Each row is where one point has got to under a steady rotation. How many ticks took it there?
The counts run from 0 to 763.
[ 13  16   4  -3   6 -13 -15  -9  -6  -2  12   0  10  15  -2   8  11 -17
  13  -3  10   3 -15   5  -9   0  -9 -18  -5   5  18  12   0   1 -10   2
   3  12   2  16   0 -14 -13  -5  -5  -7  25   4   2   9  -1   3   1   4
   1   4  10  -7   7  10  -1  -9 -20   2   2] => 400
[  8   8   0  -3  16 -14 -15  -7   4  -4   2  -1   9  13   5   7  12 -18
   9  -2  16   0 -16   7  -1  11 -13  -9   5   3  13   8   0   0 -14  -1
  14  12   4  15  -4 -11 -10 -10  -2  -6  33   0   6   3  -3   9   3  -4
   5  -2   8 -10   4  12   7  -4 -23  -3   5] => 399
[ -1   0 -10  -4  11  -2   8  -2  18  13   5   1   5  -8  16   0  -1   9
  -1   7  -6   9   1  10  15  25  -6  -1   5  -7   6  -6   3  -2 -21 -11
 -11   0  16   0   0  -1 -10  15  -3  10  -3  -4 -12  -5 -15   8   1 -19
   0  12  -3  -7   4 -13  10  -5   4  -5 -22] => 361
[  1  24  19  -5 -12   7   5 -10  13   4  29  -7  12  -8   2  -6   7   2
  -6   1 -19   0   3  -5   2  11  -4  10   1 -11  12 -12   0  -3 -12  -1
 -12  17   9   2   4  -4  -5  11   1  -3  -7  -7 -11 -11 -16 -10  -3  -3
   8   0   6  14   5 -18   6  -7  -1   1  -1] => 38
[ -9  15  13  -8 -22  10 -18 -11  12  -2   9  -3   6  -7  -5   6   1  -2
   4   4 -15   1   9  -6   7 -10   0   2  -6  -4   0 -17   1  10 -13  14
 -10  13  14  -8   4  -7 -19   6 -15 -16   2  -1  -5  -8 -17  -8 -13   6
   9   0   7   4   1  -2   2  -4   1  13  -1] => 715
[  6   2  -1  -4  20  -8   7   7   2   6 -19   2  13   6   6   3   5 -10
  14  -2  10   9  -7  18  17  11 -21  -6  16 -11   8   2   7   5 -18  -8
  10  -7  -2   4   9 -18  -4  11 -10   6   2   0  -3   7   1   5   0  -5
  -1  -2   9 -23  -1   2  -7  -8 -13  -1 -22] => 570
[  3  11  10  -9   4  -7  -1 -12  22  -8   9 -11   3   2   1   1  18 -22
  12   4   3  -4   0 -14   2   0 -16   5   9   6  19 -11  -9  22 -11   7
   7   1   8   3   6  -6  -5   1 -14 -11  16  -7  -7  -1 -13   0   3  10
  14  -3  18 -10  -8   2   0  -8   0 -10  -1] => 109
[ -3  14   5  -3   8  -7   0   2  -8   9  16  -4   9   5   0  -1  18  -7
   9   4  20   2 -11   6  -2  20   2 -18  20   2   3   1  -3   5 -12 -12
   7  -1  -7  15   1 -14 -14  -1  11   0  15   4  18   5  -4   7   8   9
   6   0 -11   0  -7  -2   0  -1  -2 -26  -1] => 586
[  6   8   9  -9  13  -5 -15 -17  14   2   5  -2   6  -7  16   0   5 -16
 -14  -8   5  -7 -13  -3   2  14 -12   2  -6  -2  17  10  -9 -11 -10   7
   8  26  11  13   1  -6 -14 -10   4  -3  21  -6  -3  -5  -6   3   5 -10
   6  -7   5   5  -1   3  18   2 -10  -1  11] => 513
[ 10  -4   4  -8  -1   5  14   3  32  -2   2  -2 -16 -11  11  -6   4   5
  -3  -1 -19  15   5  -3   1  16 -12   4  -7  -8  11  -4  -5   4  -3  -5
   1   2   9  -2  -4 -14 -10   5 -16  -3   2 -10 -18 -11  -2   0   1  -3
  18   5   7 -13  -3  -9   7   1   4   5 -20] => 546
[ -5   5  -5  -4 -10  11 -10   2  12  14  14  -5  -2  -2   0   5  -4  14
   1  -3 -20  18   6   6   8  22  11 -14 -10  -8  -5  -9   6  -4  -8 -17
 -17  14   8   7 -13 -11  -8   6   4  -4  14   4   5 -12  -4  -2   1 -11
   9   7 -12   9   2  -8   6   9  -4   4  -6] => 540
[  4  19  18  -7   0  -1 -13 -11   7   8  -9  -8  17  -1 -11  -4   6 -14
  13  -9   2  -6  -3  -9  10  -1 -13  -1  -1 -10   7 -11  11   8  -8  -2
   1  14  -3   3   6 -18  -1  -1   0 -18  19   5   4   4  -8  -2   2   0
  10 -11  17  -1  -8   8  -2   2 -20   9   7] => 606
[  2  -2   8  -8 -12   9   0   0  24  -9  13   0 -18 -16  12  -2   2   4
 -10   2 -18  12   4  -4  -4  15  -2   5  -7  -3   3  -6 -10  -3  -9   2
   0  14  17  -5  -8  -8 -27   5 -13  -4   5  -9 -12 -15  -9  -9   0  -4
  16   4   2  -2   0 -13  15   1  10   9 -10] => 440
[ -8   8  23  -6  -4  -3 -10  -8   7   0   6  -5  14   6   2   2  12 -24
   0  -7   2  -3  -6   4  15  -3 -18  14  16  -6   4 -13   0  -4 -18   9
   6  16   5  12   0 -12  -7   5  -6  -4   1  -5  -1 -10 -15 -22  -4   1
   6  -8  13   1   4  -1  -3  -5 -20   9   1] => 27
[  9  15   6  -3   1  -1   2   5  24   0   7 -11  -3   3  -2  -6   8 -11
  -3 -17 -13   3 -12  -6   1  11 -15  12  -7  -5  14  -2   1  -9   1  -5
   4  20   4  10  -5 -19  -4 -11   1 -14  21  -7  -9  -9  -6  -8   1   4
  14  -5  11  -1  -7  -8   7   4 -23   9  -1] => 329
[  1  15  16  -3  -9  -1 -14   8  -3   2   6  -7  17   9  -8   6  16 -14
  14 -10   7   2  -4   8   1  -7  -3 -19  -5   6  11  -1  -7  10   2   1
   6   8  -2  11   2 -21 -17 -11  -6 -13  20  10  16  11   1   5   5  21
   3  -6  -8  -4 -10  12  -3  -2  -9 -11   5] => 596
[  0   2  -6   3  -6   6 -11  -5  25   7   9 -12   6  -4   3   8  -4   3
  -8 -13 -27   4  -1   5   7  15   2  -6 -25  -5  11  -5  -1  -5   2  -6
 -10  23  22  13 -10  -6  -4 -11 -14 -10  20   3  -4 -10  -6   2   1  -9
  11   3  -6  -1   0  -3  15   6 -10   2  -2] => 433
[  1   8   8  -3   0   1 -15  -1   7  12  -8  -3  15  -7   1  -1 -11   0
 -11 -15  -8  10  -8  15  21   8  -7  -1 -20 -20   0   1  11 -18  -4   3
  -3  24  13   5   4 -16 -18  -3   5  -5   7   7   1   4  -4  -3  -2 -15
  -2  -5   1   3  -7   0  13   9 -17  14   1] => 238
[-11   7  16  -4 -13   3 -20 -13   4   5  15 -11  14   1  -1  11  14  -9
  10   4  -3  -6  10   0   5  -8   1 -13   1   9   7 -12 -10  19 -16   9
  -4   1  13   7   4  -6  -9  12 -19  -5  10   2  13  -6 -13   3   2   6
  14  -3  -3   0   6   9  -7  -7  14  -8   8] => 208
[  9  -2 -13   8   8 -11  12  11  14   4   3  -7   3   9  11   8   3   2
  -2  -4  -9  11  -4  25   7  21  -5  -9  -1  -3  10   4  -3  -6  -5 -16
  -1   4  12  15  -4  -6  -4   3 -16  11   3   1 -11   1   3   6   3  -8
   1   6  -9 -18   4  -7   6  -5 -12  -6 -24] => 363
[ 10  10   7   2  15  -9   7  12   5   9   6  -4   8  10   0   1  14 -10
  13  -3  14  11 -10   9   5  17  -5 -13  13  -1  10   6  -1   3  -3 -17
  13  -4 -10  12   2 -21  -8  -2   2   3  19   3   5   6   3  13  13  10
   4  -1  -3 -11  -9   3   1  -2  -8 -22 -11] => 480
[ -2  21  14  -1  -2   2 -13  -4   7  14  11 -17  16   2 -14   5   9  -8
   5 -11 -10   0  -2  -2  10   5  -2   0  -3 -10   5 -12   8  -1  -5 -10
  -6  18   0  12  -1 -18   8  -4   6 -16  26   4  15  -5  -6  -4   0   0
  11  -5   4   8  -2  -1  -3   3 -21   3   8] => 320
[-10   3 -11   0  -1  -5 -10  -3  -8  10  12   3  12  12   8  12   7   0
  12  15  12  11  -2  19   5  13   5 -25  12   5   1  -1   1   5 -21  -5
  -6  -3   9   8  -2   0 -17  10 -11  11  10   6   8   5 -10   6  -1  -8
  -1  12 -12  -8  13   2   0 -11  -7 -10 -13] => 576
[ -6   6  24 -11  -6   8 -20  -5   0   8  10  -8  14   4   0   5  20 -16
  10  -1   7  -5   5  -8   8  -2  -3 -11  13  -3  11 -12  -2  17 -17   1
   3   5   4   4   2 -13  -5  14  -8  -2  14   3  12  -7  -7  -4   6   8
  18  -6   5  -2  -1  10  -9  -6   9  -9   7] => 207
[ -7   9   0  -9   5  -5  -5 -12   1  10   3 -11  31  -6   9   8   3  -9
   5   4  10 -10  -7  10  16   5  -5  -2   0   5   6  -6  -3   3 -14   2
  -3   7  15   4  19   3 -13  -5 -14   0   4   5   6  10 -17  11   1   1
 -11   0  -9  -6 -14   8   6  -2   8 -23  -1] => 201
[-12  -3  -1  -9   4  -3 -13 -15   1   1   6   6  10   4  18   7   9 -14
   8  11  18  -4   2   7  10   6  -5  -9  20   6   3  -4  -8  12 -30  11
   5  -2  14   0   2  -2 -20  15 -18  11   7  -3   4   0 -16   5   2 -10
   0   3  -4 -15   6   5   1 -10   5 -10  -9] => 681
[ 10   6   4   8  -2  -4   0   7  14   7   3  -9   7  10   3   7   2  -2
  -3 -18 -17  12  -4  24  11   8 -12 -10 -17 -13  10  -2   3 -12  -3 -11
  -8  11   9  13  -5 -17   5   9 -10   4  -4  -3 -15  -4   1  -4   0  -6
   1   3   3  -7  11  -6  -1  -4 -21  14 -20] => 249
[  0  -5   0   6   1  -1  -2   8  15   7   2  -4   4   2   9   5  -1  -7
 -13 -16 -15   9  -4  20  19  16 -15   1  -3 -11   7   0   5 -19  -1  -9
   1  14  12  14 -10 -17  -6   1  -9   5   2  -7 -10  -8   4 -12   2 -10
   3  -2  -3 -10   6  -7   4   2 -25  14 -17] => 248
[  2   8  13 -15  -8  12   6  -2  21  -2  16   2 -14 -13   0  -5   3   9
  -8   4 -17  15  11 -12  -3  13  -3   3   1 -12   6  -8  -1  -3 -10   0
  -8   5   9  -6  -4 -14 -21  12  -2  -5   4  -8 -14 -10  -5 -10  -2  -4
  17   1   7   3  -2 -15   6   3   7   9  -9] => 439
[  1  -1 -11  -2  -8   0 -11   7   3   3   2  10 -13  12   5   6  -4  13
   5  -1  -1  22  -3  20   1  18   2 -23 -10  -3   2   5   7   2 -12 -13
  -2   2   6   4 -12 -11 -21   9  -5   2  13   0   1   1   1   5  -2 -12
   5  14  -9 -13  13  -7   8   1 -11  11 -18] => 69
[-18   3   2 -10 -11 -10 -12  -1   3  -5   4  -4   8   7   2   4   9 -21
  12   6  17   2  -3   4  10   4  -9  -3  18  10  -3 -12  -2  10 -14   8
  10   6   4   4  -5 -10 -21  -8 -11 -12  25   0  15   4 -14 -16   0   2
   5  -3  -3 -16  -9   6  -3  -4 -17  -3   3] => 497
[-12   2   2   0   5  -9   0   0   4   3   2 -14  22   6   4   9  13 -18
  13   2  13   0  -1  20  14   4 -13  -1  19  11   3 -11  -7   9 -10   2
   9   1   3  11   4  -7 -11   1 -20   0   9   1   8   4  -6  -5   5   6
   1   1  -9 -21  -8   5  -4  -8 -12 -15  -7] => 97
[  0   3  -8 -10   6  -5 -23  -7   2   3 -13   1  12   3   2   8  -1  -3
  14  -1  11   5   3   5  10   1   0 -24 -10   5   6  -2   0  17  -8   0
  -1   2  15  -1   5  -3 -12  -2 -22  -9  21   9  12  10  -4  19   5  -4
   2   3  -2 -18  -3  15   4  -3   3 -11  -1] => 388
